In the data rows, 128 means zero.
Here are some points, one per row:
[ 26 124 144 117 164 152 125 121 130 114 137 166 194 158 138 128 176  72 173 188 149 146 179 169 133 132  79 140 154 152 152 138 155 109 117 124 159 117 121 182 109 109 123 152 127 139 141 123 163 113 156 155 115 107 115 119 129 202 110 128 182  88 113 183]
[138  98 155 133 125 215 125 175 206 149 128 117 141 173 144 171 133 174 158 146 138 155 144 120 175 124 129 166 204 147 108 160  50 131 118 121  87 143 156 116 149 171  83 105 137 115 115 166  63 123 141 125 139  80 143 180 138 111 160 119 128  95 142 100]
[ 96 118  80 139  96 146 121   8 130 134  91  62  85 154 110 130 115 118 138 136 156  70 138 130  93 139 128 169 155 152  95 146 130 145 135 101  61 161  69 115 127 174 132 102 107 134 103 121 128 148 129 118  93 154 148 129 127 156 104 206  95  70 143 160]
[125 154 134 116  98 104 172 163 103  66 106 155 160 129 152 143  91 172 100 100 146  91 117 161 169 110  78  62 165 130 154 155 139 120 100  95 111 124  98 110  86 139 198 113 173  92 116 145 111 110 185  74 163  78 187 135 142 128 108 157  83 112 154 134]
[127 123 144 124 121 129 140 146 142 122 121 122 129 133 133 148 131 148 131 134 124 124 127 130 139 114 132 110 132 125 123 139  95 120 136 149  93   7  24  65  61   8  69  63  48  95 117  93 117  89  70 132 110 122  82  81 110 120 122  90 105 104 121 130]
[174  98 112 141 152  84  76 129 112 122 165 197 152 128 154 127 171 141  83 170 140 129 165  14 129 139  97 130 137 131 127 127 150 148 223 105 121 132 127  88 145 131 114 133 160  87 125 142 119 146 110 152 152 140 121 109 181 119 124 145  87 140 161 195]
[131 123 133 143 123 134  98 136 128 130 123 128 129 144  97 124 146 122 128  93 140 118 141 125 133 135 140 143 125 135 125 129 173 175 124 108 175 132 171 186 186 123 192 181   8   0  75  85  72  93  99  78 103 103 118 114 101 109 103 118 116 114 103 105]
[141 153 125 151 131  56 150 171 112 186 120 118 132 162 137 106 150  98  95  65 118 134 158 146 180 116 117 147 180  69 153 154 124 179 132 173 131 139 101  87 153 160  81 139 134 131 128  26 163 164 151 117  84 133 119 180 140 146 143 144 151 143 136 140]
[132 136 101 131 137 131 127 102 116 137 138 139 117 136 130 105 118 108 118 138 124 137 127 127 109 136 127 134 109 131 137 117 137  78  21  51 145 104 210 111 124 118  68 138 231 154  85  29  83 123  84  72 114 113  74  76 148 100 122 109  83  68 134 112]
[ 90 142 113 213 156 139 135 134 102 133 130 133 114 131 136 113  87 228 130 140 105 129 155 167  70  87 157  98 110 119 127 205 162 134 123 136 147 138 147 158 148 134 101 108 142 110 201 131  89 111 110 190 101 148 131 132 123 189 121 103 108 155 145 140]
[108 117 184 148 149 116 135 146 112 136 136  89 140 115 134 128 221 155 162 149 150 130 143 154 136  58 165  69  95 129 120 152 153  97 133 105 102 136 157 124 106 151 113 104 100 155  81 134 158 100 156 113 137 149 123 176 136  12 130 205 108 140 120 140]
[190 206 133  86 126 176 169 133 140 183 186 150  72 145 173 140  88 135 149 114 153 175 115 121 135 165 109 115 133 144 177 116 166 143  88 108 128  88 116 181 171 135 120 134 109 152 119 145 148 109 133 168 144 207 151 102  94 120 101 155 131 137 118 207]
[100  63 134  84 148 146 139 148  95 131 133 164  42 131 150 107  73 118 128 170 144 119 147 168  91 143 114 140 120 162 123 140 114 211  92 132 122 130 123  93 132 120 202 133 113 151 143 137 116 137 162 103 145 142  27 125 159 105 204 135 145 177 128 145]
[118 135 190 112  76  83 108 133 125 117  77 111 117 175 171  62 165 140 124 122  39 125  93 130  96 153 157 136 165 181 102 135 126 165 112 135 116  90 162 134  76 154 136 173 162 117 138 152 137 109  68 178 159 138 161 111 126 111 111 122 186 129 129 134]
[116 117  85 132 106 102 102 132 195 123  78 100 105  87 137 130 128 158 164 114 149 103 176 103 118  94  74 120 125 107 159 142  69 124 109  74 132 136 133 174 139  85 140 119 163 125 120 128 162 172  76 132 123 118 173 109 114  96 156 100 191 205  68 156]
[136  98 140 124 150  74 110 141 164 111 136 129 134  78 141 154 104  69 100 128  19 140 122  99  72 131 158 126 128  99 136 135  67 144  87 136 133 142 117 175 155  77  93 111 121 130 114 156 110  91 215  91 117 133 164 156 126 133 103 179  95 107 140 154]
[138  92  80 177 136 181 118 151 102  73  90 107 128 103 166 153 135 163 182 136 104 124 128 107 153 149 170 129 160  92 100  95 156  95 112 138 170  87  86 102 142 129 141 255 125 167 150 133 158 144 133  83 128 163 136 131 100 132 141 130 126 131 137 153]
[124 132 138 122 110 121 177 107 131 180 144  85 169 152 114 181  90 169 122 144 102 152 143 106 101 103 127  80 134 119 109  43 132 112 118 235 116 143 167 150 101 123 152 135 113 116 110 136 129 209 113  95 111  99 108 107 213 133 118 137 144 134 148 168]
[126 134 135 178 169 150 134 139  62 128 153 119  95  96 137  82 109 106 133 139 125 111 138 112 145 234 118 160  98  75 136  76 144 106 109 118  46 144 151 137  49 129 107  96 117  83  95 161 137 128 141 153  88  82 179 152 116 134 176 124 145 144 122 104]
[146 151  82 133 141 124 121  61  88 167 154 122 160 137 130  81 158  87 147 104 125 142 145 108 114  40 139 145 125 105 149  94 122 158 109 129 121 105 121 148 139 122 158 118 105 155 131 149 128 106 120 133 248  92 143 122 102 156 213  99 110 136 202 105]
[138 105 143  94 133 130  99  65 124 151 159 152  91 112 122 131  89 122 137  71 139 161 133 145  82  96 126 146 123 170 155  89 123  31 130 127 174 137 131  19  96 130 107 152 132  72 146 138 122 115 138 158 119  74 153 215  94 136 103 154 150 154  96 139]
[161 130 202 116  99 160 159 176 147 109 112 134 147 111  83 119 138 120 134 126 130  23 157 117 143 107 113 144  80 136  67  80 124 155  97 123 176 175 161  99 126 117 123 124 115 174 173 116 144 115  93 151 127 147 151 144  92 179 133 113  88 116 137 188]
[ 92 140 164  78 111 131 100  80 126 165 141 121 114 133  97 131 134 142 110 166 128 126 133 130 213 126 151 144 147 117  91 128 144 135 150 107 114  77 172 148 128  59 137 129 190 130 151 150 123 124 156  74 103 172 149 151  98 166  89 115 111 234 131  83]
[131 183 156 105 142 135  70 119 116  81 141 117 105  75 152 142 139  76 161 148  85 128  36 128 188 106  96 106 114 149 120 174 156 108 107 155 128 154 116 103 180 146 118  95  82 133 154 105  97 204 114 139 110  91 146 100 176 129 142 132 148 154 166 136]
[144 130 127 135 135 124  99 132 125 135 124 132 126 140  94 131 126 127 126  92 141 133 139 123 132 127 135 145 124 129 134 122 146 176 134 129 143  88 127 157 151  92 181 147 157 188 176 170 171 188 162 229  48  23  98 104 100  44  83 137  63  67 121  69]
[141 107  34 107  75 149 125 155 130 133 139 119 161 135 122 144  84  70  79 143 113  77 121 191 174 126 209  96 151 121 113 165 159 107 150 104 144 152 158 122 139 103 110 133 132 130  76 184 167 105  91 187 136 121 107 133 150 134 140 108 153 146 113 152]
[118 132 112 139 135 140 115 117 104 125 133 134 118 135 116 109 120 102 142 119 139 131 142 146 116 144 131 143 102 148 129 117 118 135 133 141 120 149  87 129 129 140 132 121 109 148 131 115 133 148 156 119 177 181 187 194 234  71  37   0  97  99  74 111]
[134 144 138 109 125 122 139 130 140 126 135 133 131 111 152 132 131 134 126 142 114 136 110 122 124 123 115 114 132 126 131 129 138 123 159 150 141 124 134 135 131 121 135 135 129 124 138 114 137 162 116 148 171 176 141 135 175 195 215 197  61  68   0  23]
[151  82 127  81  97 149 121 128 155 112 146 201 134 144  95 123 160 158  58 135 139 143 129  84 130 127 193 146 103  90 153 165 128  84  85 140 143 158  62 181  68 180 153 119  94 155 147  70 133 145 117 134 103 137 155 127 155 129 142 152 160 143 166  87]
[121 156 143 162 156 135  29 147 126 122 141 124 150 128   0 154 132 152 122  17 109 159 104 143 137 171 110 129 117 137 142 137 118 122 144 122 106 134 121 133 114 123 167 119 157 153 121 155 135 112 118 110 160 191  69 123 136 146 184 131 153 102 144 167]
[141 135 105  67 171 148 190 127 152 182  85 118 136  48 110 115 145 153 101 159 114 126  53 159  94 143  74 116 120  99 135 132 104 123 211  84 137 118 153 135 118 113 132 167 110 108 140  95 130 159 148 155 146 149 122 159 137 119 127 124 161  85 212 109]
[166 123 136 190 121 137 214  89 133  77 132 126 154 135 142 205 177  88 110 104 141 103 120  92  88 137 122 148 120 133 127 159 150 131 109 128 128  76 169  91 167 114 174  81 163 129 139 157 130 108 129 133 105 165 112 152 128 139 114 112 226 150 121  79]
[119  53 161 125 144  41 139 143 145  99  97  45 121 145 122 132 102 141 101 127 236 189  67 119 144 136 137 116 119 121 104  88 159 136 103  93 143 130 117 141 172 142  84 140 121 142 150 151 146  85 126 155 141 120 132 112 150 181 135 103 135 136 139 127]
[128 131 136 101 149 117 141 125 116 118 137 129 139  85 142 137 117 134 138 140 123 140 114 122 119 120 109 119 134 115 130 113 134 149 205 180 123 169  90 138 130 167 167 142 167 225  20  88  20  51  80 141  85  99 119 119  66 131 104  94 134 146  91 118]
[107 143 155 174  81 131 145 124 170  87 124 124  93 139 162 130  82 104 171 116 160 122 167 166 129 182 173 168  97 176 136 109 116  99 233 172 162 141 128 159 141 116 120 106 158 115 127  62 146 133 155 124 187 123 120  89 131 104 158 152 118 141 206 108]
[132 125 134 126 116 105 135 127 132 126 125 126 143 123 131 128 144 134 114 137 115 122 124 113 135 115 137 116 139 106 125 131 110  97 116 133 112 189 126 104 102 193 100 110 114  89 125 151 125 203 229 139 182 164  41  30   2 125  84  62 127 124  82 110]
[131 183  35 134 129 122 119 184 101 120  97 172 165 184  87  70 129 107 150 145 177 147 110 143 100 139 120 122  59 160 107  90  66 139 127 150 138 110 127 101 132 139  80 114 116 132 117 178  79 147 140  98 104 140 160 130 116 127  97 202 152 164 126  90]
[130 145 113 117 134 130 143 121 126 151 147 143 123 116 152 118 124 119 120 145 112 144 105 126 123 137  98 124 130 131 149 140 109 120 171 155 115 184 127 134 143 175 121 113 124 130 226 174 233  36  44   7  86  89  98 101 101  98 108 108 108 104 113 101]
There is one direction along which these points spread out most. Take the direction at right angles to it along which they spread out most. Go by this last direction. How many in every 100 of the points above lie lower along it than each point below? Round to a whole number. More than half of the points above lie lower than the first one.
[138  92  80 177 136 181 118 151 102  73  90 107 128 103 166 153 135 163 182 136 104 124 128 107 153 149 170 129 160  92 100  95 156  95 112 138 170  87  86 102 142 129 141 255 125 167 150 133 158 144 133  83 128 163 136 131 100 132 141 130 126 131 137 153] ~ 63
[134 144 138 109 125 122 139 130 140 126 135 133 131 111 152 132 131 134 126 142 114 136 110 122 124 123 115 114 132 126 131 129 138 123 159 150 141 124 134 135 131 121 135 135 129 124 138 114 137 162 116 148 171 176 141 135 175 195 215 197  61  68   0  23] ~ 97
[131 183 156 105 142 135  70 119 116  81 141 117 105  75 152 142 139  76 161 148  85 128  36 128 188 106  96 106 114 149 120 174 156 108 107 155 128 154 116 103 180 146 118  95  82 133 154 105  97 204 114 139 110  91 146 100 176 129 142 132 148 154 166 136] ~ 82
[141 153 125 151 131  56 150 171 112 186 120 118 132 162 137 106 150  98  95  65 118 134 158 146 180 116 117 147 180  69 153 154 124 179 132 173 131 139 101  87 153 160  81 139 134 131 128  26 163 164 151 117  84 133 119 180 140 146 143 144 151 143 136 140] ~ 76
[132 136 101 131 137 131 127 102 116 137 138 139 117 136 130 105 118 108 118 138 124 137 127 127 109 136 127 134 109 131 137 117 137  78  21  51 145 104 210 111 124 118  68 138 231 154  85  29  83 123  84  72 114 113  74  76 148 100 122 109  83  68 134 112] ~ 3
[118 135 190 112  76  83 108 133 125 117  77 111 117 175 171  62 165 140 124 122  39 125  93 130  96 153 157 136 165 181 102 135 126 165 112 135 116  90 162 134  76 154 136 173 162 117 138 152 137 109  68 178 159 138 161 111 126 111 111 122 186 129 129 134] ~ 42
[190 206 133  86 126 176 169 133 140 183 186 150  72 145 173 140  88 135 149 114 153 175 115 121 135 165 109 115 133 144 177 116 166 143  88 108 128  88 116 181 171 135 120 134 109 152 119 145 148 109 133 168 144 207 151 102  94 120 101 155 131 137 118 207] ~ 68
[ 96 118  80 139  96 146 121   8 130 134  91  62  85 154 110 130 115 118 138 136 156  70 138 130  93 139 128 169 155 152  95 146 130 145 135 101  61 161  69 115 127 174 132 102 107 134 103 121 128 148 129 118  93 154 148 129 127 156 104 206  95  70 143 160] ~ 66
[136  98 140 124 150  74 110 141 164 111 136 129 134  78 141 154 104  69 100 128  19 140 122  99  72 131 158 126 128  99 136 135  67 144  87 136 133 142 117 175 155  77  93 111 121 130 114 156 110  91 215  91 117 133 164 156 126 133 103 179  95 107 140 154] ~ 45
[138  98 155 133 125 215 125 175 206 149 128 117 141 173 144 171 133 174 158 146 138 155 144 120 175 124 129 166 204 147 108 160  50 131 118 121  87 143 156 116 149 171  83 105 137 115 115 166  63 123 141 125 139  80 143 180 138 111 160 119 128  95 142 100] ~ 29
[ 92 140 164  78 111 131 100  80 126 165 141 121 114 133  97 131 134 142 110 166 128 126 133 130 213 126 151 144 147 117  91 128 144 135 150 107 114  77 172 148 128  59 137 129 190 130 151 150 123 124 156  74 103 172 149 151  98 166  89 115 111 234 131  83] ~ 18
[166 123 136 190 121 137 214  89 133  77 132 126 154 135 142 205 177  88 110 104 141 103 120  92  88 137 122 148 120 133 127 159 150 131 109 128 128  76 169  91 167 114 174  81 163 129 139 157 130 108 129 133 105 165 112 152 128 139 114 112 226 150 121  79] ~ 26
[118 132 112 139 135 140 115 117 104 125 133 134 118 135 116 109 120 102 142 119 139 131 142 146 116 144 131 143 102 148 129 117 118 135 133 141 120 149  87 129 129 140 132 121 109 148 131 115 133 148 156 119 177 181 187 194 234  71  37   0  97  99  74 111] ~ 58
